(in the rows, 128 means zero)
The rows of X fall into a few groups, which share some directions, and each row is roughly a mix of its group's hidden directions.
X (101 x 14):
[[121 174 152 119  99 118 170 111 105 133  70 162 168 153]
 [145  68 131 162 143 106 116 142 109 203 129 133  98 126]
 [150  64 132 145 110 144 127 146 182 147 144  97  95  87]
 [107  62 118 149 156  88  90 139 139 177  99 120 112 118]
 [108  90 143 166  89 103 120 172  91 124 154 176 133  95]
 [126  99  82 127 162  94  77 161 125  88 159 111  95 142]
 [129 124 142  75 132 131 145 189 151 148 161  69 141 146]
 [183 123 138 166  86 117 133 136  95 183 102 146 159 108]
 [103 139 114 171 109 115 128 117 146  76 138 190 179 121]
 [128 192 144  80 138 175 158 110 110 104 161 109 121 149]
 [ 85 155 159 110 155 165 151 113 153 143 199 145 139 134]
 [113 186 160 118 104 128 172 102 131 133 110 184 163 150]
 [100  97  91 167 158 109  93 118 189 108 137 139 167 120]
 [126  73 141 126 130  82 118 172 132 198 102 117 119 132]
 [139  94 111 176 127 123 142  76 159 131  60 149 112 131]
 [118 133 106  86 142 116  83 121 170  99  80  73 121 111]
 [ 84  70 153 143 126 156 164 140 185 145 145 110 139 107]
 [117 150 137 106  99 115 177 134 100  95  58 129 143 167]
 [131 124 119 147 141 177 159  98 204 109 165 115 149 127]
 [200 160  99 162 126 152  96  90 108 134 129 119 152 102]
 [ 86  66 144 146 148 124 145 126 190 175 118 124 130 125]
 [153 168 106  94 116  80 109 146  88  95  81 129 123 163]
 [114  89  98 162 131  91 133 108 153  93  73 163 102 155]
 [ 97 140 151  51 150 124 126 134 147 140 108  86  82 142]
 [106 133  86 102 173 117  88 148 130  85 134  73 154 145]
 [142 145 143 119  95 168 175 141 188 104 168 116 165 123]
 [146 148 139  92  95 111 129 168  49 115  98 109 112 134]
 [ 67 141 109  99 184 123  89 128 152 101 154 104 153 135]
 [ 67 141 140  90 163 133  97 122 188 127 162 116 143 109]
 [ 75  93 124 117 125 120  89 168 118  75 151 110 110  88]
 [148  91 105 190 114 121 100  90 132 115  97 161 101  90]
 [ 61  85 121 131 128 103 135 160 147  66 135 146 114 140]
 [109 183 146  98 115 137 175 116  91 105  88 135 158 165]
 [116 131 167 111 125 167 161 125 187 156 191 133 118 114]
 [151 166 101 151 106 134 125  93  93  70  78 140 156 125]
 [120 130 179 106  91 157 197 132 176 152 127 131 131 127]
 [137 130 150 117  97 107  96 173  54 161 126 123 133  91]
 [166 143  97 142 141 124  76  73 131 111 111 144  73 108]
 [118 103 146 104 149 142 125 160 174 163 202 103 107 121]
 [155 142 112 165 137 174 190  89 128 104 144 141 140 171]
 [171 178 116 122  79 134 141 124  94  64 102 136 137 129]
 [118 146 118 153 115  79 123 104 115 108  86 205 132 151]
 [129 154 102 168 162 124 102  79  83 116 147 184 120 143]
 [145 130  76 180 175 125  98  77 113 110 132 153 126 149]
 [190  92 104 159 109  95  91 165  98 155 124 120 118 112]
 [119  96 113 165 146 105  76 129 179 153 168 154 146  96]
 [127 111  83 144 147 123  99 118  73  69  92 104 101 132]
 [115 109 116  87 142  94  83 159 112 131  78  71 109 122]
 [146  74 130 133 105 137 170 155 186 141  98  81 140 130]
 [134 146 164 140  86 139 175  99 124 160  67 155 157 120]
 [101 153 137  60 159 119  86 150  96 137 137  82 105 125]
 [131 128 153  77  77 109 106 180 146 109 136 114  94  87]
 [121 111 143  87 134 173 161 158 136 121 151  51 111 129]
 [ 89 107 118 135 177 163 138  81 188 111 146 117 103 136]
 [169 121  80 161 118 109  85 125  94  93  80 110 147 112]
 [118 118 141  87 158 148 126 168 141 160 190  72 123 132]
 [157 119 137 135  81 146 196 121 133 109  65 118 123 144]
 [162 106  98 116 135 141  98 170 144 108 163  55 130 111]
 [132 166 100 108 181 152 134  74 160 105 124 106 121 172]
 [119 146 146 114 103 146 122 178 106 107 204 123 161  98]
 [116 157 180  73 106 159 161 158 135 149 174 110 126 118]
 [110 174 142 101 150 166 148 107  60 134 111  94 155 142]
 [132 159 122 159  99 116 140  83 115  94  78 190 142 132]
 [101 122 129 155 151 160 165  71 196 124 129 150 139 141]
 [132 177 152  93 105 171 182 125 116 115 110  94 169 139]
 [123  85 157 124  76  89 135 161 155 144  97 157  87 106]
 [138  83 105 177 120  84  91 120 152 124 115 179  96 112]
 [111 157 137 100 179 171 128  78 168 146 165 111 106 134]
 [144  92 128 109 115 152 148 160 114 127  92  42 123 119]
 [ 83  92  98 131 137 112 107 134 159  49 119 124 100 124]
 [136  68 133 143  84 125 162 140 169 106  84 122  86 116]
 [ 81 135 116  87 186 110  84 143  90 128 134  92 119 145]
 [102 107 138 114 145 164 148 105 214 119 150 108 101 120]
 [102 174 124 133 162 112 106  93  62 139 115 168 148 150]
 [125 154 160  92 121 145 119 169  76 163 166  95 157 105]
 [108 112 162 104 130 170 151 124 198 151 165 102 111 103]
 [174 146  93 114 141 127  99  95 107 106  71  89  90 135]
 [144 124 122 151 104  79  97 146  55 134  98 169 118 121]
 [ 97 115 156  81 141 123  97 155 174 172 154  93 117  96]
 [131 108 172 148  93 131 128 151 104 186 165 162 122  82]
 [120 151 161 141  87 115 139 102  89 133  98 201 106 111]
 [ 93  88 136 159 130 104  98 149  54 152 123 150 120 100]
 [123 113 122 127 139 142 135  86 214 105 129 138  76 127]
 [ 88  80 122 155 112 128 132 144 178  72 160 153 114 106]
 [131 113 142  97 133 141 128  98 201 148 102 102  71 112]
 [133  77 111 177 145 108  91 124 182 166 149 146 136 103]
 [145 150 148  92 147 150 166 103 162 185  99  90 134 159]
 [110  84 117 177 117 101 144 115 161 100 117 192 102 140]
 [121 156 128 109  95 136 180 124 119  59  81 129 132 159]
 [124  70 111 168 134 151 117  98 119 102 109 117  65  96]
 [140 168 126  65 130 117  66 141 116 118 126  86 105  99]
 [166 130 157 143 119 158 133 115 110 214 133 114 148  95]
 [138  91 139 168  99 114 184 137 151 162  88 151 165 150]
 [143 114 128 141 111  74 119 130  86 157  61 163 103 142]
 [151 136 134 110 139 180 145 100 194 151 133  73 139 113]
 [113 159 101 131 138 113 116 112 141  53 162 180 113 153]
 [ 91 130 128 147 171 101  94 100 114 151 160 194 102 137]
 [127 153 119 150 159 161 122  70 182 126 179 159 134 123]
 [150 156 154 109 137 168 147 127 112 194 144  84 171 122]
 [103  97 172 102  85  98 126 186 131 166 115 126 126  94]
 [115 130 157 149 135 122 165 106 125 173 156 202 107 159]]
Here is one row of each group, with its name. Which group are the others in?
[141  96 127 177  74  90 133 145 117 122  84 175 143 110] : <6>
[138 124 154 117  99  86 142 166 186 180 137 160 155 138] : <87>
[146 122 127 154  91  73 116 151  75 132  97 184 120 132] : <100>

[ 98  90 170 108  94 107 141 155 169 144 130 156  73 108] : <100>
[122 108 154 104 109 152 168 153 201 124 175 116 103 125] : <87>
[ 73 151 123  97 161 105  92 159  76 106 158 125 147 141] : <6>
[176 182 115  95 140 144 150  95 166 131 104 100 139 168] : <100>
[ 88 129 106 108 148 103 130 122 158  58 125 150  89 169] : <100>
[142 109 123  97 121 151 140 173 176  98 174  70 115 126] : <87>
[106  64 152 123 146 121 131 152 124 195 120 100  89 122] : <87>
[ 88 131 160 115 148 135 105 125  97 152 188 161  78 106] : <100>
[112 144  85 128 147 121  83 135  93  47 146 117 135 127] : <100>
